Rotation paths and how fast each direction turns (deg/step):
Each turn is a multiple of 5 degrees from 10 to 175, or 0.
Each row of a path follows its step; steps can be skipped.
Rotation 1:
step 0: -28; -16; -8; -10; -22; 28; 21; -19; -7; -25; -28; -7; 23; 11; -8; -6; 18; 18; -30; -25; -28; -8; 18; 6; 28; 2; 18; 21; -18; 0
step 1: -30; -3; 27; -23; -6; -13; 7; 20; -31; -18; 8; 7; -17; 2; 29; -11; 1; -1; -18; -43; -16; -17; 6; 0; 13; -32; 26; -1; 6; -29
step 2: -37; 20; 2; 17; 45; 24; -30; -1; -22; 9; 21; -3; -4; -11; 22; 5; 2; 4; -2; 1; -5; -22; 24; 3; 14; -33; 25; -14; 15; 15
step 3: 5; 7; 8; 26; 5; -23; -5; 2; -46; 14; 24; -6; -10; -29; -1; 12; -4; 8; -27; 37; -18; 1; -15; 2; 0; -14; -15; -42; 16; 19
step 4: 1; 11; -16; 29; 0; -22; -25; 44; 8; 26; 19; 18; 33; -14; -13; 14; -15; -4; -25; 12; 15; 35; -6; -3; 1; 6; -21; 8; 0; 22
step 5: 9; 16; -19; 12; -18; -13; 27; 9; 16; 15; -3; -6; 29; 36; 4; 12; 10; -21; -8; 35; 5; 12; -7; 15; -31; -2; -31; 26; 30; -15
step 6: -9; -18; -4; 27; -1; -4; 25; 4; 28; 20; -27; -4; -30; 1; -11; 13; 9; 6; 2; -1; 8; -2; -13; 18; -11; 34; 6; 56; 3; -28
step 7: 16; -13; 8; 0; 2; -3; 15; -9; 16; -25; -24; 45; -30; 20; -18; 9; -18; -22; 19; -5; 8; -47; 13; -1; 15; 10; 5; 13; 19; -16
step 8: 9; -4; 19; -22; -9; 40; -26; 13; -10; -11; -32; -6; -6; -11; -18; 15; -14; 13; 32; 9; -20; -50; 16; 6; 4; -2; 1; 5; -28; -2
step 9: 20; 1; 40; -8; -11; 12; -12; 13; -10; -8; 18; 15; -2; -17; 19; -40; -17; 12; 42; 5; 0; -12; -33; -19; -7; -26; 1; -15; -23; -2
4; 2; 2; -2; -1; 2; 18; 7; -5; 8; -11; -10; -6; -9; -14; 1; 10; 10; -4; 2; -3; 1; -8; 6; -2; -11; 2; -6; -8; -3 | 135
5; -1; -11; -7; -1; 4; -2; -8; 6; -6; 0; -8; -4; -6; -5; -2; 0; -5; 23; -9; -3; 3; -10; -10; 6; 0; -11; -3; -5; -6 | 25
-10; -9; -4; 6; 14; 13; -4; 1; -2; 11; -1; -3; 15; -9; -11; -9; 2; 0; 1; -5; 7; -4; 3; 1; 5; 8; 0; 9; -7; 2 | 175
9; 0; -4; -2; -1; 9; -9; -1; -14; 7; 4; 6; -5; -4; 2; -2; -5; 2; 3; -9; 1; 3; -9; 10; -11; -9; -5; 0; 7; 20 | 55
0; 18; 10; 1; -7; 1; -6; -4; -8; 1; 1; 0; 2; 8; -11; -4; 8; -14; -1; 5; -1; 10; -11; -2; 5; 5; 6; 8; -8; 4 | 65
Rotation 2:
step 0: -3; -2; 0; -22; 12; 7; 6; -11; -24; 8; -7; 14; 6; -26; 15; 14; 15; -25; -27; -3; -12; 4; -4; 17; -9; 14; -29; 38; -13; 10
step 1: 11; -25; 7; 11; -26; 7; 20; 2; -10; 14; -9; -1; 32; 7; -12; 19; 26; -9; -11; 10; 4; -3; 13; 4; 5; -26; 40; -10; -8; -11
step 2: -13; 2; 5; -23; -13; 8; -29; 23; -5; 33; 17; -18; 6; 1; -26; -31; -4; 6; 0; -16; -10; 7; -19; 14; -2; -7; -3; 5; 33; 3
step 3: 30; -14; 9; -22; 2; -6; 7; -14; 7; -15; -9; 20; -1; -19; 11; 9; 8; 27; -11; -26; -20; -1; -8; -35; -16; 5; 4; -1; 16; 27
step 4: -1; 1; 7; -14; 26; 11; -1; 2; -2; 3; 19; 2; 21; -9; 42; -1; 13; -49; -9; 5; 8; -14; 3; -5; 8; 0; 14; -13; 16; -22
step 5: -17; -4; 0; -11; -22; -9; 6; -2; -21; 38; -27; 19; 9; 19; -22; 2; 15; -31; 5; -11; -2; 11; 9; -11; 14; 4; -13; 21; -10; 20
step 6: 5; -22; 1; -21; -13; 21; 38; 8; -11; -4; -12; -24; 13; -9; -18; -8; 25; 23; -20; 2; 15; -6; -11; 25; -22; -2; 5; -6; 17; -2
step 7: -2; -10; 23; 1; -17; 29; -32; 3; 18; 18; 11; 5; 4; 6; 12; -22; -7; 8; -18; -17; -29; -14; 3; -25; -9; 3; 29; 10; 7; -13
step 8: 3; 12; 10; -26; 15; -22; 6; 4; -16; -25; 10; 3; -1; -19; 2; 4; 12; -33; -6; -18; -25; 24; -30; -9; 4; -7; 12; 13; 7; 27
step 9: 18; -21; -17; -21; 7; 12; 13; -41; -9; 30; 5; -9; 29; 7; 15; 11; 24; -7; 21; 0; 10; -12; 13; -8; 17; -10; 1; -2; 5; -1
-5; -15; 1; 6; -5; 0; -5; 2; -5; -1; -10; -13; 16; 4; -7; -3; 5; 4; 10; 0; 0; 7; -2; 2; 9; -3; -14; -10; 0; 1 | 90
0; -11; 0; -11; 3; 9; 0; -15; -3; -7; -3; 12; -1; 3; 6; 4; -4; 12; 7; -1; 7; 11; 1; 14; -6; 1; -2; 7; 8; 2 | 120
11; 3; -3; 0; -8; -2; 6; 5; -7; -10; -4; 4; -2; -7; -2; 2; 6; 0; -7; 10; -5; 16; 2; -4; -6; 5; -4; -4; -5; 21 | 140
-10; -2; -14; 3; -10; 13; 6; 9; 0; -4; 9; 7; -7; 0; -7; 5; 0; 9; -2; -8; -14; 2; -3; -2; 3; 2; 1; -9; 10; -6 | 80
-1; -4; -12; 4; -2; 0; -7; -8; -7; 9; -8; -5; 0; -2; 0; 3; -3; 5; 6; -5; -2; 4; 17; -19; -9; 4; 9; 5; -4; -3 | 175
0; -14; 7; -8; -6; -3; -1; 14; 20; 3; 3; -6; -3; -10; -5; -7; -10; 7; 6; 1; 1; 5; 1; 2; -8; 2; 9; 1; -4; 4 | 80
3; -4; -4; 12; -4; 0; 11; -6; 8; 12; 9; 2; 0; -4; 3; 8; 5; -15; 7; -4; 4; 15; -9; -1; -8; -2; -7; 3; -3; -7 | 85
